One turn moves every row onto another: examples first, then more rows asked:
j_933: [-0.20  1.54  0.47 -0.85 -1.32  0.17  0.36 -0.59  1.55  1.02 -2.26  1.67
  2.07 -1.20  0.93 -0.55  0.04 -1.34  0.31 -1.23 -1.90  0.97 -1.23  0.79
 -2.31 -1.20  0.33 -1.17  1.10 -0.67  2.20  0.65 -0.51]
j_329: [-2.60  1.90  1.22  1.25 -0.03  1.22  0.61  1.75  1.10  1.02 -1.97  0.95
 -0.53 -0.45  0.75 -0.96  1.46 -1.46  1.93  0.05 -2.54 -0.70  0.05 -0.55
  0.33 -1.21  1.31  1.22 -0.18 -0.61  0.00 -0.33 -3.22]
j_517: [-0.62 -0.32 -0.76  0.20 -1.07  0.92  1.36 -1.76  2.60  0.49 -1.05  0.92
  0.40 -2.35  0.44 -1.05  0.21 -2.18  1.52  0.72  0.30  0.79 -0.26 -2.15
 -1.92 -0.18  0.61 -0.33 -0.16 -2.59  2.48 -0.02  1.57]
j_38: [-0.90 -1.12  0.30 -0.29 -0.96 -0.60  1.07  0.36  2.21  1.86 -1.70 -0.60
 -0.24 -2.46  0.38 -0.20  0.68 -2.61 -1.02 -1.20 -1.02  0.48 -1.48 -2.63
 -2.87 -1.17  0.76 -1.15 -1.59 -0.62 -0.82 -0.52 -2.06]
j_487: [-1.74  1.45  0.35 -0.48 -0.62  0.08 -1.87 -0.40  3.88  0.78 -2.14  1.10
  1.02 -1.09  3.33 -0.28 -0.34 -1.50  0.90  0.56 -0.50  0.15 -0.91  1.82
 -0.98  0.42  1.46 -0.13  0.18 -0.63  1.31 -0.02 -1.57]
j_93: [-2.66  1.16  0.16  0.14 -0.13  0.58  0.98  0.33  0.65  0.17 -0.13  0.69
 -0.49 -2.06  1.11 -1.32  1.18 -2.99  1.43 -0.25 -3.37 -1.21 -1.09  0.15
 -0.07  0.00  1.30 -1.46  0.00 -1.46 -0.44  0.93 -3.30]
j_780: [-2.06  0.40  0.94  0.97 -1.50  0.84  0.56  1.51  3.42  0.45 -2.44  2.19
  0.70 -1.19  0.46 -1.37 -1.46 -2.78  0.02 -0.53 -1.66  2.61  0.02 -2.26
  0.63  1.26  1.59 -1.13 -0.27  0.11  0.75 -0.11 -1.00]
j_125: [-1.09  2.39  0.69 -0.15 -2.26  0.63 -0.50 -0.08  2.57  0.08 -1.01  1.74
  2.73 -0.35  0.68 -1.62 -2.01 -2.85  1.54 -0.29 -0.96  1.35 -1.64 -0.58
 -1.69  1.22  2.12 -0.59  0.38 -1.50  0.60  0.16 -2.51]
j_806: [-0.72  0.14  0.37  0.57 -0.80 -1.77  1.63 -0.40  2.39  1.61 -1.11  1.18
  0.86 -3.42  0.24 -1.41  1.59 -3.06  0.37 -0.49 -1.42  1.15 -0.87 -2.22
 -1.81 -0.50  1.56  1.99 -0.82 -1.68 -0.27 -1.67  0.16]
j_801: [-1.19 -0.35  0.85 -0.90 -0.83 -0.24  0.57  0.24  0.63  1.89 -4.24 -1.35
  0.67 -1.09  2.50 -0.01 -0.26 -2.17  0.23 -1.06 -1.05 -0.79 -0.53 -2.06
 -2.16 -1.35  0.78  1.06 -1.55 -0.54 -0.36 -0.65 -1.99]
j_193: [-2.47  0.75  0.45  0.69 -0.93 -1.18  1.12  0.16  3.80  1.53 -3.77  1.81
  1.98 -1.52  1.94 -1.42 -0.70 -2.03  0.93 -1.48 -1.53  0.94 -2.60 -0.60
 -1.55  1.16  1.90 -0.23 -0.52 -0.86  1.93  1.10 -1.67]
j_504: [ 0.25  0.79 -1.05  0.42  0.31 -0.82  1.82 -1.21  0.95  1.36 -1.33  0.71
  0.48 -1.93  0.55 -2.56  0.00 -3.19 -0.46 -0.44  1.00  1.50 -0.15 -0.34
 -0.37 -1.49  2.16  0.29  1.09 -2.53 -0.48 -0.43 -1.90]
j_563: [-2.00  1.54 -0.39  0.47 -1.84  2.47  1.14  0.66  1.56  0.94 -1.94 -0.47
  0.44 -2.22  0.32 -1.05  1.34 -1.64  1.23 -0.11 -2.90 -0.34 -0.41 -0.90
 -0.83  0.88  1.27  1.19 -0.23 -1.27 -1.57 -1.94 -2.29]
j_812: [-2.00  2.16  0.19  0.61 -1.04  1.73  0.39  0.13  2.18 -0.56 -2.55 -0.08
  2.06 -1.61  2.03  0.12 -0.46 -3.19 -0.15 -1.61 -0.17  1.94 -2.24 -2.95
 -0.31  1.65  0.94 -0.13 -0.93 -1.04  1.15  1.16 -1.87]
j_18: [-1.73  0.52  1.97 -1.90  0.12  0.78  0.38  0.52 -0.34  1.57 -3.67  0.05
  1.07 -2.21  1.78 -1.15  0.00 -2.18  2.02  0.09  0.13  0.02 -1.62 -0.80
 -1.27 -0.79  1.68  0.51 -1.74 -1.63 -1.09  1.41 -1.93]
j_73: [-1.41  1.11  0.61  1.83  0.03  1.23 -0.41 -0.77  2.61  1.11 -3.14 -0.69
  0.16 -0.55 -0.30 -1.18  1.36 -1.76  0.57 -1.18 -3.00 -0.31 -0.29 -0.39
 -0.81 -1.03  2.38  0.64 -1.65 -3.19  1.00 -0.90 -2.33]
j_471: [-0.84  1.88  0.99  0.16  0.46 -1.13 -1.03  2.17  2.20  0.79 -1.20  0.77
 -1.83 -1.19  2.38 -0.23 -0.81 -2.18  0.58 -0.21  0.90 -0.63 -1.08 -2.18
 -1.31  0.05  1.31  0.87  1.53 -1.11  0.70  0.85 -0.78]
j_94: [-0.54  1.65  2.07 -0.10 -0.99  2.26 -1.27  0.66  1.94  0.66 -3.05  0.19
 -0.12 -2.02  1.58  0.26  0.40 -1.43 -0.93 -0.41 -0.95  1.91 -0.80 -0.41
  0.02  0.81  0.68 -0.83  0.03 -0.35  1.64  0.05  0.18]
j_405: [-1.49  0.47 -0.33  0.44 -0.43  0.42  0.06 -0.31  0.82  0.38 -2.20  0.80
  0.19  0.29  0.42 -1.35  1.42 -2.28  0.97 -0.90 -5.27 -0.99 -0.96 -1.81
 -0.44  1.34  1.33 -0.30 -0.16 -1.73 -0.15 -0.04 -1.81]
j_878: [-0.15 -0.21 -0.01  0.92 -0.48 -0.12  1.42 -0.39  2.96  0.06 -2.90  0.90
 -0.28 -1.62  0.43 -0.77 -0.34 -1.80  1.26 -0.41  0.74 -0.39 -0.03 -1.71
 -2.56  0.02  1.72  1.49 -0.07 -1.43  4.17 -0.04 -0.95]
j_941: [-0.04  1.43  0.77 -0.29 -0.19  0.45  1.27  1.85  2.56  0.23 -1.31  0.61
 -0.31 -1.81  0.81  0.31 -0.03 -2.05  0.28 -0.87  0.34 -0.53 -1.55 -1.99
 -1.64  1.82  1.87  2.18  0.47 -1.00  0.06  0.06  1.25]
j_584: [-2.50 -0.38  1.66 -1.68 -0.80  0.29 -0.61  0.85  1.74 -0.37 -2.80 -0.50
  0.11 -1.96  0.55 -1.75  0.41 -2.46  2.10  1.98 -1.28  0.16 -2.72 -1.47
 -0.48  0.78  0.63  0.41 -1.69 -2.31 -0.60  0.73 -1.00]
j_465: [-0.94  1.03  0.68 -0.26 -0.70 -0.77 -0.66  0.09  0.95  1.36  0.20  0.69
 -0.51 -1.88  3.06 -0.62 -2.20 -3.34  1.34  0.07 -0.59 -0.46 -0.53 -1.88
 -2.07  1.15  1.68 -0.94  1.08 -2.14 -0.09  0.76  0.32]
j_204: [-0.69  0.81 -0.29  0.68  0.17 -1.19 -1.04 -0.17  0.24 -0.62 -1.26  0.86
 -1.14 -0.67  1.68 -1.93  0.26 -2.44  0.99  1.50  0.18  1.23 -2.51 -1.89
  0.49  0.89  2.00  0.52  1.16 -3.03  1.30  0.39 -2.91]
j_148: [-0.74 -0.28 -0.37  0.57  0.75 -0.67  1.39  0.30  2.33  1.11 -1.30  0.67
  0.59  0.79 -1.04 -1.12  0.45 -2.30 -0.54 -0.78  0.53  0.97 -1.51 -1.67
 -1.57 -1.67  1.53 -0.82 -1.43 -1.31 -0.96  0.42 -2.38]
j_101: [-0.80 -2.60  0.33 -0.59 -0.23  1.89  0.23 -0.22  0.34  0.24 -0.61  0.70
 -0.58 -0.08  0.77 -0.71 -0.42 -1.70  1.04  1.41 -0.92  1.29 -0.31  0.06
 -1.79  1.44  1.75 -1.05 -0.62 -0.75  0.63  0.12 -2.71]
j_434: [-1.11  0.91  1.01 -0.43 -0.62 -0.19  1.86 -0.17 -2.23  0.76 -1.79  0.27
 -0.14 -3.57  2.81 -1.22  0.33 -2.85  0.87 -0.19 -0.40  0.42 -1.25 -0.47
 -0.20  0.83  1.67  0.86 -0.11 -1.67  0.56 -0.23 -0.45]
j_793: [-1.34 -0.09 -1.08  0.22  0.01  0.45  0.18 -1.21  1.96  0.55 -2.71  1.71
 -0.30 -1.45  1.46 -1.97 -0.97 -2.77  1.79  0.58  1.35  1.33  0.66 -2.82
 -0.22 -0.43  1.20 -0.83  1.10 -2.61  1.12  1.75 -0.19]
j_537: [-0.68 -0.41  0.91  0.05 -0.74 -0.34 -0.98 -0.55  2.02  0.64 -2.63  1.78
  0.14 -0.51  1.68 -0.77 -1.85 -3.26  2.17 -0.07 -1.48  0.40  0.99 -3.17
 -1.39  0.81  2.20  0.66  1.07 -2.30  0.31  1.28  0.75]
j_179: [ 0.51 -1.66  0.01  1.04  0.19 -0.26  0.06 -1.11  2.65  0.21 -1.79  0.85
 -0.27 -0.19  1.46 -0.13  0.12 -3.04  0.12 -0.03 -1.20  1.51  1.06 -1.28
 -0.38 -0.62  3.08  2.50  1.14 -1.95  0.79 -0.64 -2.10]
j_622: [ 0.08 -1.07  0.24  1.21 -0.53  0.23  0.39 -1.09  0.63  1.20  0.71  0.78
 -0.60 -1.50  1.61 -0.87 -0.08 -2.65  0.22  1.27 -1.72  2.11 -1.06 -1.64
 -0.49  1.95  2.76 -0.24 -0.12 -2.55  0.73 -1.47 -0.46]
j_2: [-1.84 -0.51  0.58 -0.06  0.11  0.49 -1.56  0.56  0.37 -0.70 -1.73 -0.25
 -0.46  0.44  0.82 -1.40 -0.17 -1.82  1.57  2.40 -0.80  0.54 -1.13 -2.03
 -0.76  1.16  0.30 -0.25 -2.02 -1.27  1.46 -0.38 -2.48]
j_36: [-0.97 -0.19  1.47 -0.49 -0.02 -1.09 -0.38  0.01  1.04 -0.77 -2.41  1.51
 -0.10 -1.69  1.75 -0.25  1.65 -2.33  1.90  0.82 -1.95  0.25 -1.91 -0.90
  0.06  1.30  2.48  3.04  0.10 -2.31  0.41  0.45  0.13]
j_744: [-2.14 -0.07 -0.56  0.55 -0.75  2.89  0.92 -1.46  1.96  1.66 -1.15 -0.77
 -0.14 -1.38  1.32 -0.90  1.76 -2.01  0.50 -1.13 -2.89  0.71 -1.73 -0.54
 -0.42 -0.61  1.72 -0.81 -0.14 -3.69 -0.10  0.10 -1.94]
j_883: [-1.89  0.78 -1.25 -0.21 -0.29  1.13  0.10 -0.15  2.75 -0.59 -1.49  1.13
  1.25 -1.17  2.56  0.71  0.10 -2.51 -0.45 -0.69 -0.77  1.52  0.65 -1.00
  0.24 -1.02 -0.36 -0.95  0.19  0.50  1.26  0.36 -0.96]
j_243: [-0.38  1.04 -0.79  0.20 -0.02  0.57  2.83  0.48  1.60  0.27 -1.83  0.39
 -0.08 -2.73  1.31 -0.98 -1.08 -2.33  0.39 -1.08  2.16 -0.60 -1.12 -0.92
 -1.89  1.82  2.34  0.70  0.07 -1.14  1.74  0.39 -1.13]
j_570: [-0.78 -2.49 -0.40 -0.38 -0.34  0.55  1.68 -0.22  2.75  0.15 -1.84  0.30
  0.38  1.87 -0.18 -0.84 -0.34 -2.00  0.25  0.29 -1.02  0.60 -0.86  0.31
 -1.12  0.05  1.99  0.46  0.05 -1.38 -0.84  0.14 -1.60]
j_870: [-1.38  0.70  0.44  0.66 -0.78 -1.68  0.70  0.41  0.40  0.10 -2.99  0.21
 -0.47 -2.70  2.25 -1.00  0.75 -3.20  0.67 -0.91 -0.18  0.46 -0.38 -3.00
 -1.11 -1.20  0.91  2.77  0.29 -1.01  1.71 -0.70 -3.06]
j_906: [-2.13  0.07 -0.91  1.05  0.91  1.75 -0.13 -0.42  0.82  1.95 -2.72  1.50
 -0.67  0.01  1.68 -1.42  1.90 -1.34  1.00 -1.26 -2.57  0.80 -0.89 -2.08
  0.01  0.04  1.93 -0.71  0.05 -1.96  0.35  1.00 -3.69]
j_134: [-1.96  1.60 -0.90  1.21  0.15  1.52  0.01 -0.20  1.76  1.10 -2.64  0.05
 -0.11 -3.26  0.31 -1.76  1.15 -1.95  0.81 -0.87 -1.13 -0.10 -0.08 -0.28
 -1.19  0.38  2.57 -0.45 -1.37 -1.85 -0.43 -0.64 -4.63]

j_36 turns into j_806
j_744 turns into j_93
Now these:
j_780 turns into j_94
j_38 turns into j_101
j_517 turns into j_465

